rotation steps, each row followed by its count of steps
The counts run from 0 to 459.
[106  90 144 142 129  95 172 105 145 138 138 185 152 125 137 123 168  99
 125 131 101  98 128 175 153 143 147 123 111 150 136 108 100 150 188 129
 146 127 132 109 102 171 111 119 123  98 150 162 114  61 138 160 121]	294
[130 103  88 165 115 118 151  86 135 170 146 120 125 154 135 140 131 143
 145 107 116 131 168 164 142  87 133  59 137 113 136 117 115 158  97 135
 129  92 130  78  80 158 189 134 126 124 116  98 122 108 136 125 147]	348
[123 115 118 117 144  94 159 118 169 150 144 134 124  89 128 115  79 145
 163 109 133 129 153 183 129  96 128  62 114 114  94 103  84 130 155 151
 117 111 103 147 111 124 139 125 115  83  91 140 167  69 143 119 154]	440
[104 139 145 106  97 125 156 168  96 205 107 131 125 114  75 141 115  79
 139 118 106 122 140 139 129 118  94 121 123  94  80 134 134 111 163 109
 110 111 112 126 111 138 146 144 177  78  77 103 114 125  89 145 130]	132
[105 134 137 117 112 161 185 126 155 142 150 129 129 109 116 123 129 172
 147 159 105  85 162 190 154 151 121  83 118 112 101 112 144 195 144 156
 125 102 154 115 143 141 148 124 138  99 118 137 146  69 117 129 147]	20
[137 132 116 120 150 104 163 134 130 153 133 131 160 107 140  97  73 135
 149 112 132 134 140 201 135  91 108  99 135 128  91  89 106 146 164 127
 133 129  82 152 121 148 143 127 116  74  67 131 152  83 123 142 139]	126
[143  95 152 136 129  83 132 122 114 181 111 169 119 117 126 133 170  87
 135  83 150 134 113 124  98 106 145 100 136 118 141 135  89  98 191 119
  98 104 112 111  88 182 138 152 149 120 113 141 108 161 120 160 136]	178
[112  96 116 149 121  87 109 105 124 177 144 149 115 117 107 118 154  36
 144  93 106 102 153 129 125 142 106 111 114 119 136 150  71  78 137 101
 114 111 111 142  94 154 170 163 150  97 125 140 138 132 115 133 123]	148
[139 150 143 112 116 140 167 134 175 145 136 130  68 111  91 105 145 120
 136 135 128 121 173 145 128 102 153  71 132 126 100 123 134 180 146 178
 150  98 178 125 106 124 150 145 116 111  93 131 140  86 126 133 186]	302
[ 94  85 129 116  90 116 138 129 107 142 142 166 153 106 144 114 121 110
 116 110 125  97 133 196 143 157  76 144 103  86 116 116  96 144 139  93
 153 119  94 106  86 146 182 148 157 108 137 133  98 105 129 131  91]	114
[ 86 117 118 132 119 128 167 143 119 145 182 110 120 148 141 103 105 121
 163 137 108 101 160 174 178 142 131 111 122  97  81 120 144 129 174 113
 148  59 123 116 122 127 132  98 110 111 109 114 173  97 170 162 128]	246
[ 85  90 134 117  92 124 141 136 110 131 158 163 153 107 149 113 111 122
 121 112 130 101 141 206 150 158  81 142 105  82 110 107  99 146 141  92
 152 113  95 110  94 133 176 139 149 116 133 139 111 101 138 125  95]	113
[152 143 167 166 128 133 179 130 130 192 124 142 109 141  83 113 146 115
 184 132 131 131 171 104 139  82 145 103 149 139 120 123 156 157 160 149
 123  96 155 131 129 160 132 143 156 110  70 132 130 120 129 146 171]	271
[140 129 138 146  95 141 151 127 125 188 114 124 106 105  77 139 142  84
 114 105 172 136 165 137 134 108 114 109 117  94 102 153 137 110 169 196
 163  92  95 114 108 143 167 130 110 122  81  99 139 132 135 130 142]	360
[147 112 109 131 136  91 136 108 180 148 127 158 101  83  97 112 106 122
 160 105 149 112 152 139 111  97 129  48 128 121 130 131  74 135 137 144
 120 125 127 150 113 149 174 152 113  79 104 137 162 100 126 119 168]	437
[140 120 144 153 119 110 165 121 116 190  87 176 145 119  78 129 177 114
 130 140 136 109 121 144 127 133 123  81 106 132 156 128 134 100 185 152
 126 147  96 120 100 167 143 105 112 112  88 142 127 105  93 171 113]	41
[123 125 102 154  94 103 149 103 127 157 136 124 115 146 116 155 141  81
 127  80 101 112 158 131 151  95 128  68 138 108 130 133 102 130 117 147
 154 114 126  77  71 134 215 150 142 132 116 110 103 123 138 105 134]	345
[173 114 175 126  95 129 121 128 140 144 136 127 115 121 103  90 116  71
 151  98 150 112 115 125 148 118 114 103 138  81 107 149 135 145 181 150
 154 107 123 132  98 117 192 160 157 137  85 132 144 174 154 100 139]	225
[109 146 141  84 100 101 149 155 143 176 124 119  68  83 119 137 142  94
 127  84 118 103 160 118 114 112 117  99 123 100  75 155 100 112 171 165
 121  82 142 127 126 126 161 166 168 108 107 125 119 131 135 137 142]	164
[123 110 121  96 126 129 132 128 126 139 144 144 139  94 173  81 158 124
  95 113 128 107 165 222 117 154  83 144 109 111 101 114 103 171 136 129
 150 110 105 132 102 149 166 161 131 119 115 145 113 104 111 153 105]	398
[100 138 143 103 104 112 164 168  96 201 107 128 136 119  86 135 111  79
 133 115  94 123 138 155 134 120  97 129 117 102  79 119 127 108 170 111
 118 119  99 130 111 138 135 136 166  76  75 106 114 112  95 148 124]	131
[122 138 147 133 137 159 136 136 103 162 170 124 138  95 140 121 128 165
 172 131 151 109 167 172 127 141  96  81 148  86 122 116 122 146 145 107
  90  82 114 148 155 152 193 137 140 122  90 158 167 160 118 124 127]	139
[126 102 134 120 141  84 121 120 111 167 143 133 155 121 181 110 152 101
 134  97 105 125 109 191 133 135 116  96 111 105 123 108  97  79 172 103
 100 109  72 134  83 138 164 126 124 141  98 151 136 144 134 154  87]	459
[110 134 155  84  84 112 152 159 127 199  96 137 101 100  93 141 143 131
 139 106 105 104 128 127 112 122 103  88 104  81  94 144 133 124 155 136
  85 108 132 113 109 135 164 147 189 112 101 108 100 131 105 141 119]	448
[127 125 104 157 132 105 153  91 145 146 157 120 125 114 168 169 157 125
 133  88 120 136 170 163 143  97 149  61 149 136 140 109  81 148 130 154
 127  86 123 106 116 165 188 127  93 128 138 135 126 105 146 120 143]	63
[121 121 149 111 140 104 140 136 128 163 157 143 127 116 195  80 139 180
 168 112 118 124 158 186 114 115 113  94 122 106 118  91 116 145 125 103
  90  91 126 133  97 121 154 152 162 153  93 164 115 133 137 150 107]	171
[101  86 116 111 114  96 124 114 132 155 126 177 138  99 119 123 162 101
 126 112 102  81 119 170 123 166  98 102 103 102 143 136  79 122 144  83
 104 134 115 121  97 168 176 152 151  92 155 144 115 111  95 144 102]	431
[129 130 114 159 126 106 153  95 142 151 151 131 121 110 158 179 163 119
 140  88 131 134 169 147 146 100 152  59 153 130 144 114  77 148 134 159
 127  95 127 106 118 165 202 135 105 132 140 145 121 117 146 108 144]	62
[129 118 133  87 123  55 143 158 139 126 126 169 111 142 156  81 143  99
 143  99 100 110  96 152 152 114 140  83 133 124 130 111 103 130 151  69
 132 135 126 127  77 131 180 133 117 124 120 144 106 108 137 179 106]	205
[118  84 133 141 105 100 153 124 137 154 139 159  95 140  99 128  98 111
 158  99 159 144 124 121 129  71 162  77 144  92 120 129 105 138 161 110
 131  84 141  92  67 149 139 132 134 102 105 104 128 122 166 136 171]	211
[106 112 132 151 104 158 174 106 162 157 152 129 111 116  71 146 119 114
 152 147 111 104 171 154 145 126 141  90 125 111 105 129 129 181 144 158
 134  90 169 113 123 146 139 135 143  81 123 122 147  74 130 104 176]	17
[108 132 136 126  83  92 166 157 128 187  90 182  86 123  78 121 168 118
 128 115 144 138 166 127 128 104 128  98  96 108 131 123 129 107 128 133
 156 122 121 123  73 133 157 117 109 128 102 106  96  87 128 172 118]	72
[111 142 140 122 105 151 141 164 125 133 168 143  89  96  93 127 109 119
 148 126 183 131 181 155 136 133 119  88 143  74 114 119 111 146 122 116
 160  86 131 143 120 124 212 131  90 113 101 130 156 129 146 115 155]	107
[152 108 138 161 110 128 142 101 144 140 144 155 100 121 127  86 145 136
 161 104 165  69 165 111 145 121 105 103 148 108 139 164 121 158 160 158
 161  94 142 105 129 160 195 164 171 136 114 146 140 150 159 125 141]	256
[126 118 107 141 119 105 181 125 119 171 103 160 155 135 134 111 149 179
 135 132 140 117 139 185 145 111 115  83 114 121 138 109 143 141 144 126
 135 124  86 108 102 175 154  90  97 117 101 109 123  81 122 188 105]	353
[131 149 150 105 106 141 162 137 156 128 141 125 142 104 146 124 147 155
 137 142  99  85 131 195 180 164 108  71 114 107 116 109 138 173 151 148
 139 117 117 131 142 126 204 103 101 137 128 147 140  89 134 125  99]	337
[108 116 145 131  84 122 156 140 121 158 128 166  98 137 105  85 161 116
 150 123 123  57 151 110 160 158  89 130 110  92 123 164 146 132 156 114
 154 101 140 105 111 143 176 140 175 134 129 124 115 128 146 165 100]	252
[104 122 122 145 133 131 166 135 128 137 179 105 111 139 127 116  96 109
 171 127 131 112 158 147 171 114 148  88 146 106  95 126 132 129 175 124
 143  57 128 122 134 134 146 100  94 103 102 118 184 108 174 146 156]	244
[110 155 141  93 116 133 179 151 133 127 130 149 138 103 133 112 156 164
 125 149  90  63 139 183 152 162 102  88 119 118 109 113 142 167 172 148
 149 132 136 116 135 128 175 123 146 117 105 161 123  81 110 154 111]	23
